Where one turn sends some rows of the set: a few examples, then the rows asked
lem: [  0   4   1   3 -11  17  -5  -3  -7   3  -4 -14   2  -3   0  -7   6   9
  -9   2  -8 -12  -1  15   0 -10  10   2   2 -12   6  -7  -6   1   8  17
  14   1   5  -1  -6  -2  -1   4  -1   3   1  -7   6   1  11 -17]
lugag: [  3 -26 -20   3  -2   1   4  -3  -1  10   9  -9  -1  -4   4  -7   0  -3
  -4   7  -2   1   4  -2   3   2   3  10   9  -6   2  -3   4   1  -5  12
   2   0   7   3   0  -3  -3  16  -6  -7  -2  -9  -4  -7   8   8]
Ras: [ -9   6 -18   5  -8   3 -21   0   4   6  13 -11  -8  -9   8  -8   3  -5
 -14 -13  -4 -17  -1   0   3  -4   3 -15   1   5  -4  -7  -1  -3  -2   6
   6  -2  -7   0   1  -5  -4   8  -4  -3  -5  -7   1  -2   1   1]
sef: [-11  -2   0   6   0  -3 -15   1   4  -1  -1  -4  -6   8   5  -2  -3 -10
   9  -6 -11 -12  16   6  -9 -13  -7   7  -7   3  -1   4  13 -10  -3   9
  -3   6   2   3  -3   3   3  -6  -7 -10  -4   0  -9  -8   7   5]
ter: [ -3  25  -4   2  -7   7 -12  -5   8   9  -2  -7   6  -5   1  -8   3 -10
  -1 -14  -5  -4   3   0   1 -11   5   7  -1 -25   5  -5   6  -2 -12  19
   6   2  12  -5   0  -4   0   2  -9  -4   1  -5  -4   2  -7   1]
Rosu: [ -7   0  -9   7 -13  -3   5   0   1   8  -2 -10  -2  -1  -8 -20   8  -7
  -5 -12  -5 -16   0  -6  16  -8  11  -2   4  -1   1   4  -2  -2 -18   8
  17  -3   4  -1  -4   9   3  14   5   2   5  -1  -4 -18   2  -1]
Dige: [  5   7   7   4  -3  10  -5  -4  -5  11 -24 -14   4  -4  -1 -11   0  -3
  -6  13   0   4   6   0   6  -2   1  14   5   3   4  -3   8  -1 -11  12
   2   3  19 -11   2  -6  -3  -7  -3  -4   7  -9   0   3   1  -4]
narum: [ -1   6 -10   4   2  11   4  -6   4   7 -20  -5  -2   6   1   0   0 -16
   5   5 -17  -5   2   7   7  -6  -8   9   5  -5   3   0  10   2   9   5
   5  -8   2   4  -6  -8  -3   2 -11  -5   2  -2  -2  -6  -8  11]
vaf: [  3  10   0  13 -19  -7  -4   1   4  -7  -4  -6  -4   0  -8 -14   4  -8
  -2   7 -10  -6  20   0   0   1  -8   6   2   3  -7   2  -1   5   4  13
   2 -14  -2  -3   6   0  -8   1   4  -3  -2  -3  -1  -2   4   7]
Dit: [ -5  -4  -8  -2 -10  -1  -4   3  -2   8  -9 -11  -1   3  -2  -5  -4   5
   7  -9   0  -6  -4 -10  11   6   5  18   0   3  12 -13   5 -11  -7  24
  -3   8  10  -6  -7   9   6   4   4 -13  -8  -3   2 -10  -3  -2]
pip: [ -6  -6  -6   6 -14   3 -14  12  -2  -5  12 -24  -4   6 -10  -9  -3  -1
 -10  -6   4 -17   7  -2   0 -12   3  12  10   4   0  -2   7 -14  -6   1
   9  -7   9  -1   5   6   9   4   9  -1  -4 -10   1   4  11   4]
Let: [  1 -10 -11  -3 -11   3 -10   0   3  -5  -9  -6  10   0  11  -8  -5  -4
   3  13 -16  -3  -3   4  -2   3  -1  10   5   6  18   1   6  -7   5  13
   7   5   7  -8  -2  -8   4  -8 -10  -9 -14 -13  -4  -2  -1  -6]
Zoz: [  2   1   4  -2  -6   6 -14  -5   9  -6 -12  -7  -7 -10   8  -5  -3  -1
 -21 -12  -5 -11   3   0   0  -7   3  -6   1   9  11  -5   5   0 -10  -3
   7   6  -1   1   0  -5   0  20  -9  -5  -1  -6  -4  -8 -10  -3]
Sos: [ -2 -11  -3   3 -18  15 -17   5  -2   0  -6 -17   1   2  -7   1  -8 -17
   4  -5   0 -14   3  -4   0   0  -5  -2  -2  -1  -5  -9  11  -6  -3  -8
   8  -6   8  -9   2   9  -1  -2   4   5  -5  -8   9   4  -5   1]
fini: [  0   3  -8   4 -15  -2   2  -6  10   6  -3 -13   4   5  -1 -14   2  -1
  -3  -4 -19  -5  -7   1   3   3  15  12  10   8  -6   5  11 -15 -17   1
  12  -2  10  -3  -1  14   2   7 -13   9   1  -5   3  -9  -2   6]

lugag goes to vaf
fini goes to Sos
Rosu goes to pip
Now find these:
sef goes to ter
Dige goes to Let

Where one turn sends some rows of the set: a few examples, then the rows asked
Doruf: [  0  -6   2   3   1   0 -18   0   7  -5   4   0   3   0  -8   0  -3  -5
  -6]
redu: [  2 -10  -1  -1  -3   6  -6  -7   8   1   7  -5   6   5  -4  -3 -10  -2
 -12]
Lut: [-10  10  -5  -6   1   0   4  -3  -8   3  -3  11  -7   3   3   9  -6   1
   7]
Visis: [-9 14 -7 -7 -4 -4  7  0 -8 -7 -6 12  2 -3  5  9 -2  5  9]
Vedom: [ 11  -2   4  -1   0   0  -6  -4   2   0  -1 -10  12  -7  -5 -14   9   0
 -10]
mone: [  1   1   1   1   0   7 -19   1   7   2  10   1   3   2  -3   3  -3  -5
  -6]
sapi: [ -9 -12  -7  -1  -1   4  -1  -8   4 -12  -4   8  -1  11  -6   0 -10  -1
  -4]
mem: [ -6   3 -11  -9  -5  14  -4  -1   2   5   6   4  -3   8   5   8  -8  -2
  -4]
kuner: [ 11  -2   2  -3   0   1  -5  -4   3  -2  -3  -8  14  -7  -2 -14  10  -1
 -10]
Lerek: [ -8   5  -6  -2  -1  10 -14   3   2  -2   4   8  -2   5  -1   8  -1  -6
   2]
tif: [  2  -3  -3  -1  -4   7 -11  -3   6   6  10  -5   4   5   0  -1  -9  -4
 -10]
baniv: [  2  17  -1  -8  -4  -6   7   0 -11  -5 -13   6   2  -8   8  -8   6   2
   1]
fomi: [ 11   1   4  -1  -1   2 -10  -1   3   0   0  -8  13  -8  -3 -13  11  -1
  -9]
nen: [ 12  -2   3  -2  -3   2  -5  -3   3   3  -1  -8  13  -8  -2 -13   9  -2
 -11]
mifut: [-13   3  -3  -5   2  -3   7  -6  -6  -3  -8  13  -8   4  -2   5  -7  -1
   6]
taru: [  1  16   0  -9  -4  -8   8  -1 -10  -7 -17   5   0  -5   6  -9   7   3
   0]
Zul: [  1  14  -1  -9  -5  -7  10  -2 -11  -5 -15   5   1  -6   8 -12   5   4
  -1]
Keb: [-13   9  -4  -5   1  -1   5  -4  -6  -3  -7  13  -7   3  -2   7  -5  -1
   7]
zufu: [ -8   9  -7  -6  -2  -6   9  -2  -7 -12  -9  12   3  -3   2   7  -5   5
   8]
Dosud: [-6 14 -9 -8 -7 -3  9 -2 -7 -5 -4  8  4 -1  5  7 -5  4  7]
vivel: [-6  8 -8 -8 -6 -7 13 -3 -6 -9 -9  9  4 -1  1  5 -8  7  6]
dopav: [-9  8 -6 -7 -1  2 10 -7 -8  4 -4 10 -7  6  2  5 -9  1  5]
Zepoz: [ 11  -2   2   1   0  -2  -8  -2   3   0  -3  -8  12  -9  -4 -14  12   1
  -7]
besoz: [  9  -1   2   0   1   0  -7  -3   2  -1  -4  -9  12  -6  -5 -13  13  -1
  -9]
Zage: [ -4  10  -8 -10  -7  -3  15  -4  -5  -6  -6   9   3   0   4   5  -7   6
   7]
kiro: [ 11   1   2  -1  -2   3  -6  -2   2   3  -1 -11  11  -7  -1 -13  12   0
  -8]
Fisak: [ -5  -7 -10  -7  -5  11   2  -9   4   0   1   3   0  10   1   1 -14  -1
  -7]
Farek: [  1  16  -1  -9  -5  -7   9  -1 -11  -5 -13   3   1  -7   7 -10   7   3
  -1]
zago: [  9   0   1  -2  -1   2  -7  -4   2   3  -1  -9  14  -7  -2 -14  11   0
 -10]
ves: [ 13   2   3   0  -1   2  -8  -2   3   3   0  -8  13  -7  -1 -13  11  -1
  -9]
der: [ 10   3   2  -1  -1   0 -10  -1   3   2   0  -7  12  -8  -2 -13  12  -2
  -7]
nasi: [ -1 -12   2   2   0   1 -11  -5   9  -6   2  -1   5   3  -8  -4 -10  -3
  -9]
dus: [  2  15  -1 -12  -5  -6  11  -2 -11  -5 -14   2   0  -8   7  -9   6   2
  -2]
lofu: [-10  -5  -3   1   1   4 -12   0   4 -11  -4  12   0   6  -7   7  -4  -5
   1]
dol: [-12   3  -5  -5   0  -1  12  -8  -6   0  -8  11  -7   6   0   4 -11   2
   3]

Doruf goes to mone
dopav goes to dol
Now find these:
Lerek goes to mem

